In the rows, zero is written as 128.
Each named move below is a turn or a mirror, shown by a few rows before and after it. Which moves, in which order, take the first row of each later pair to the second? The first pair is answered.
k450 (before => after):
[102  62 122 145 130 141 145 133 135 127 133 114 123 107 155 120  99 130
 136 113 143 156 119 161 118 182 151 101 179 151 104 143 127 142 109 129
 128 140 112] => [103  62 105 145 127 149 143 123 131 113 147 128 115 111 139 116 101 138
 120 109 144 169 136 151 127 169 143  99 173 155 112 146 114 141 113 136
 143 139 111]
[106 111 119 115 135 146 156 129 127 104 131 135 116 151 121 104 126 136
 109 120 115 146 133 107 158 102 129 109 104 130 129 145 117 147 132 128
 140 112 122] => [108 121 158 118 140 133 152 133 131 140 112 104 127 136 148 115 119 120
 139 135 108 118  96 133 129 133 148 129 119 115 126 135 148 146 123 106
 109 119 124]
[149 116 176  94 125  98 120 140  92 150 140 135 187 119 225 123  95 124
 180 121 121  87 135 180  68 130 162 135 147 118 146 102 163 113 104  25
 117 124  90] => [150  91  93  87 108 127 130 127  83  66 178 194 161 151 165 101 124 156
 115  88 135 151 224 127 118  66 121  97 125 143 161 119  97  98 114  80
 183 118  86]
[158 116 127 132 124 132 121 121 140  93 111 146 104 166 127 102 124 148
 114 116 141 167 154 130 167 111 106 112 132 152 146 126 102 115 131 128
 120 131 125] => [159 128 175 132 127 119 112 125 144 137  94 115 121 144 161 113 112 128
 150 134 133 132 111 158 138 147 126 132 145 135 142 114 138 120 123  99
  88 137 126]
k586 (before => after):
[144 143 165 116 136 118 123 101 116 152 120 139 131 104 157 139 122 145
 148 134 109 105 113 140 127 145 149 123 113 120 122 134 152 151 130 118
 103 128 110] => [162 137 123 113 120 114 120  77 119 125 125 149 116 111 115 139 135 157
 129 127 125 146 156 118 155 127 125 104 104 139 137 126 118 125 132 128
 122 140  99]
[120 137 117 150 117 140 104 137 117 110 116 121 133 117 118 118 143  90
 131 100 111 127 112 101 117 130 157 130 109 179 166 114  95  87 101 141
 115 159 115] => [ 96 124 129 153 127 157 119 152 106  93 129 143 139 141 138 107 151  96
 129  89  96 111 107 108 118 121 161 133 107 168 161 129 104 107 109 154
 133 145 134]
[131 130 118 135 125 118 117 140 132 133 128 117 131 110 116 144 121 119
 125 125 141 127 106 119 118 142 141 132 108 134 132 125 133 122 125 132
 123 138 115] => [115 121 112 136 126 139 130 139 124 107 142 143 123 122 125 135 130 128
 115 121 133 136 129 112 128 126 141 121 108 131 136 140 120 130 133 150
 143 130 129]
k597 (before => after):
[104 128 133 132 123 147 144 146 113 116 141 137 116 137 129 126 131 145
 106 129 112 126 132 119 133 113 129 115 102 119 122 140 129 143 133 141
 147 119 146] => [150 140 112 128 110 116 123 123 122 134 117 108 114 115  99 139 130 128
 112 143 130 141 134 124 134 126 124 118 104 135 129 110 124 104 126 120
 130 146 125]
[144 152 128  91 109 102 149 103  71 120 140 143 147 184 153 106 110 120
 127 145  99 146 167 120 115 110  95 118 206 104 105 123 135 145  54  51
 138 178 145] => [128 139 102 100 111 120 164 116  74  96 162 156 138 193 135  94 116 126
 111 131  95 150 174  94 122  91  92 116 195 111 109 141 121 157  65  78
 164 173 143]
[173 120 109 121 145  94 114 123 112 120 126 121 118 150 133 120 136 124
 124 110 145 149 156 168 144 104 110 123 151  91 125 106 162 104 102  79
 138 129 130] => [141 107 113 128 159 119 127 141 105 105 139 141 117 167 157 113 136 133
 115 111 134 138 158 163 145  94 107 121 151  86 121 126 161 128 105  96
 153 110 148]
[162 136 139 146 113 130 112 143 136 153 114 108 162 133 123 138 135  91
 168 123 123 121  93 156 106 153  92 132 126  91 145 122 151 130 114 128
 147 136 135] => [124 111 129 154 124 157 135 162 133 118 139 131 154 143 123 121 139 104
 145 109 111 120 100 132 111 128  93 128 113  94 141 147 137 152 120 162
 176 125 143]

Each pair is 2 to 3 moves apart.
[136 116 108 111 105 130 133 111 147 115 122  94 130 136 113 143 138 113
 159 106 132 143 133 145  94 123  90 106 128 122 117 107 133 100 108 106
 132 118 108] => [ 96  99 118 117 121 153 152 137 148  97 139 109 129 146 135 128 137 111
 151  98 114 126 126 133  91 112  97 103 123 118 103 133 133 130 110 125
 136 100 120] | k586, k586, k597
[151 148 151 127 121 103 116  93 119 159  98 110 145 130 154 124 116 131
 172 143 118 114 127 192 128 150 131 138 162 118 133 103 155 113 114  75
  94 124 129] => [ 62 123 140 142 147 147 157 162 132 122 150 121 140 131 149 104 114 132
 135 122 101  97 100 104 105 125 146 140 116 120 122 164 137 180 135 166
 134  98 133] | k597, k586, k597
[ 94 131 171 140 139 137 119 148 120 149 121 118 147 125 165 130 109 117
 147 131 108  84  79 149 114 148 151 137 146 103 118 134 153 162 123 125
 112 121 137] => [ 82 109 142 138 135 161 130 144 102  93 144 164 138 153 148 114 126 141
 112 104 112 103 129 138 141 103 134 115 135 108 121 151 123 163 127 152
 145 106 149] | k586, k586
[117 131 110 141 139 134 143 171 159 114 150 105 113 123 106 114 113 113
 104 129 126 143 102  59 113 123 141 125  93 138 116 157  93 144 126 179
 141 145 131] => [124 138 122 140 140 124 138 174 162 141 137  84 120 107 114 126 104  96
 126 141 127 132  84  67  99 141 149 137  91 144 117 145 109 140 118 164
 120 157 130] | k586, k586, k450
[107  96 135 136 115 155 152 122 125  87 146 162 134 158 173 109 135 162
 127 128 107 130 158 164 154 104 133 110 161 108 122 132 127 140 116 143
 163 108 138] => [153 105  91 130  93 134 131 102 132  93 135 143 129 139 127 120 140 153
 118 135 131 169 176 152 166 105 121 101 159 134 136 109 104  97 118 130
 161 133 117] | k586, k586
[154 158 122 131  99 104 131 103 148 123 105 123 113 141 135 105 128 141
 127 130 133 132 144 119 150 103 143 124 121 158 125 120 127 131 144 121
 113 127  95] => [129 146 124 127 106 125 150 119 145 103 124 138 109 151 144  88 132 149
 113 127 129 129 143 115 150  91 148 120 115 158 122 137 127 150 146 137
 120 111 105] | k597, k597
[ 96 124 116 161 129 160 141 213 110 133 175  70 113 119 123 115  99 127
  95 142 121 140 151  36 150 118 135 125  92 143 101 170 136 128 134 165
 139 127 113] => [154 140  86 149 108 129 118 173 114 142 153  61 103 114  89 129 105 126
  92 144 144 169 186  52 168 123 112 112  99 159 114 136 122  85 125 132
 130 152 102] | k597, k450
[109  97 174 121 143 140 120 105  98 119 109 177 146 171 205 125 135 163
 166 109 102  96 142 214 146 128 139 125 179  86 126 108 162 138 119  78
 100  97 150] => [170 113 134 116 127 110  89  68 102 119  95 169 136 166 154 134 144 166
 157 118 134 136 183 211 172 129 119 111 180 104 141  78 134  88 117  58
 105 124 130] | k450, k597, k597
[ 83 112 141 151 162 159 148 172 134 155 139 124 122 108 144 141 110 114
 146 128 112  87  79  97 114 132 149 141 105 111 114 143 141 177 133 157
 127 109 123] => [167 136  78 140 128 119 112 127 149 160 116 100 111  89  76 164 119 107
 131 143 150 147 125  91 140 138 121 122  99 148 137  97 100 108 130 140
 129 156  87] | k450, k597, k450
[112 124 100 134 147 116 147 141 144 113 154  99 128 103  85 135 115 129
  76 128 135 132 122  66  91 125 136 130  89 151 134 144  94 146 140 168
 141 140 127] => [146 127  79 129 130 112 131 110 130 104 141 115 119 117  67 141 127 141
  73 121 148 157 162  88 123 117 115 113 100 155 143 127  83 114 134 145
 143 142 127] | k597, k450
[129 117 159 125 127 129 139  98 108 127 115 157 141 156 172 134 132 144
 141 120 119 118 165 202 147 125 129 114 162 116 126 117 150 119 113  89
 109 122 145] => [104 104 136 130 133 153 156 121 107  90 142 182 133 159 160 122 135 152
 113 107 120 127 177 168 152 101 125 113 141 114 116 141 133 147 118 125
 135 112 147] | k586, k597
[135 136 146 128 130 111 127 118 127 153 120 106 140 115 145 143 123 108
 155 143 129 115 109 139 114 155 130 139 126 126 127 125 157 122 124 113
 115 131 126] => [103 126 141 136 140 122 141 130 134 140 133 115 137 119 144 131 121 109
 136 134 125 112  98 121 102 144 135 138 119 132 125 140 146 145 137 137
 126 127 130] | k597, k586, k597
